[[117 144 139 133 142 105 120]
 [122 105 143 129 133 153 148]
 [143 109 112 100 135 127 132]]
->
[[143 109 112 100 135 127 132]
 [122 105 143 129 133 153 148]
 [117 144 139 133 142 105 120]]

[[128 150 108]
 [116 121 122]
 [130 133 108]
 [117 133 109]
 [105 116 135]
 [124 132 131]
 [138 131 128]
 [142 143 131]]
->
[[142 143 131]
 [138 131 128]
 [130 133 108]
 [128 150 108]
 [124 132 131]
 [117 133 109]
 [116 121 122]
 [105 116 135]]

[[137 111 116 118 114 113 136 114 118 114]
 [112 118 129 109 130 117 133 118 114 129]
 [126 114 124 133 122 112 117 121 128 123]
 [104 124 142 141 142 128 115 137 140 143]
 [107 131 147 144 146 128 112 142 144 147]]
->
[[137 111 116 118 114 113 136 114 118 114]
 [126 114 124 133 122 112 117 121 128 123]
 [112 118 129 109 130 117 133 118 114 129]
 [107 131 147 144 146 128 112 142 144 147]
 [104 124 142 141 142 128 115 137 140 143]]

[[122 154 137]
 [131 135 130]
 [112 150 120]
 [137 120 135]
 [127 130 128]
 [129 155 121]]
->
[[137 120 135]
 [131 135 130]
 [129 155 121]
 [127 130 128]
 [122 154 137]
 [112 150 120]]

[[122 124 123 128]
 [154 128 146 130]
 [128 119 125 127]]
->
[[154 128 146 130]
 [128 119 125 127]
 [122 124 123 128]]

[[147 120 127 130 127 122]
 [143 125 132 130 127 130]
 [114 137 139 132 127 141]
 [106 140 129 132 127 136]
 [148 120 128 130 127 124]
 [107 139 129 131 127 135]
 [138 121 119 123 127 108]
 [137 121 119 123 127 108]
 [144 125 131 130 127 130]]
->
[[148 120 128 130 127 124]
 [147 120 127 130 127 122]
 [144 125 131 130 127 130]
 [143 125 132 130 127 130]
 [138 121 119 123 127 108]
 [137 121 119 123 127 108]
 [114 137 139 132 127 141]
 [107 139 129 131 127 135]
 [106 140 129 132 127 136]]
---
[[116 129 127]
 [150 127 115]
 [146 129 120]]
->
[[129 127]
 [127 115]]

[[113 118 119 114 101]
 [152 132 122 121 115]]
->
[[118 119]
 [132 122]]

[[114 113 115]
 [122 119  98]
 [149 129 130]
 [150 105 139]]
->
[[113 115]
 [119  98]]

[[110 110 113 111 109]
 [140 144 154 152 148]
 [121 118 128 134 135]
 [130 156 153 134 111]]
->
[[110 113]
 [144 154]]

[[140 138 106 142]
 [126 135 137 135]
 [124 129 109 123]
 [117 121 140 115]
 [131 120 125 130]]
->
[[138 106]
 [135 137]]

[[135 125 130 125 137]
 [106 128 105 114 113]
 [118 131 110 118 119]
 [126 129 124 120 123]]
->
[[125 130]
 [128 105]]
---
[[135 116 136 114]
 [119 116 120 123]
 [134 118 134 113]
 [136 133 137 113]
 [104 124 108 128]]
->
[[119 116 120]
 [134 118 134]]

[[122 122 128]
 [109 124 124]
 [126 155 112]]
->
[[109 124 124]
 [126 155 112]]

[[121 111 126 128]
 [130 127 131 136]
 [126 130 134 137]
 [138 116 129 150]]
->
[[130 127 131]
 [126 130 134]]

[[135 133 154]
 [121 137 115]
 [126 128 123]
 [122 135 110]
 [130 129 127]]
->
[[121 137 115]
 [126 128 123]]

[[131 132 130]
 [109 126 114]
 [150 130 115]]
->
[[109 126 114]
 [150 130 115]]

[[135 127 133]
 [118 130 107]
 [137 144 124]
 [120 142 129]
 [130 143 130]]
->
[[118 130 107]
 [137 144 124]]

[[125 147 120]
 [153 125 106]
 [109 129 142]]
->
[[153 125 106]
 [109 129 142]]
---
[[142 140 118]
 [125 116 109]
 [156 105 117]]
->
[[142 140 118]
 [156 105 117]]

[[131 135 152 146 133]
 [141 133 146 137 155]]
->
[[131 135 152 146 133]]

[[141 122 149 131]
 [140 123 150 130]
 [129 124 137 121]
 [142 121 149 131]
 [140 123 149 132]
 [140 122 147 130]
 [117 129 117 116]
 [141 120 146 133]
 [139 126 145 127]
 [115 132 113 119]
 [133 121 140 134]
 [117 126 120 126]]
->
[[141 122 149 131]
 [129 124 137 121]
 [140 123 149 132]
 [117 129 117 116]
 [139 126 145 127]
 [133 121 140 134]]

[[128 130 135 121 129 133 123 132 133 128 141 114 145 127 123]
 [135 133 130 116 134 136 112 108 111 128 131 131 110 142 135]
 [115 130 119 118 128 128 133 155 157 124 136 122 129 126 124]
 [126 132 124 137 136 133 133 114 130 128 129 133 123 134 123]
 [133 129 130 131 130 125 137 122 125 132 127 138 124 127 129]]
->
[[128 130 135 121 129 133 123 132 133 128 141 114 145 127 123]
 [115 130 119 118 128 128 133 155 157 124 136 122 129 126 124]
 [133 129 130 131 130 125 137 122 125 132 127 138 124 127 129]]

[[125 130 127 131 121 125 134 101 119 110 124 124 114 128]
 [105 136 129 136 135 137 135 137 106 115 130 145 129 137]
 [143 132 125 124 119 128 125 128 127 118 128 123 142 104]
 [127 135 145 134 128 141 132 135 100 133 141 131 146 119]
 [138 122 119 120 158 126 129 130 116 114 119 113 125 133]]
->
[[125 130 127 131 121 125 134 101 119 110 124 124 114 128]
 [143 132 125 124 119 128 125 128 127 118 128 123 142 104]
 [138 122 119 120 158 126 129 130 116 114 119 113 125 133]]

[[146 118 140 131 124 126 136 128]
 [141 131 119 141 155 119 142 138]
 [142 129 122 140 119 131 124 125]]
->
[[146 118 140 131 124 126 136 128]
 [142 129 122 140 119 131 124 125]]
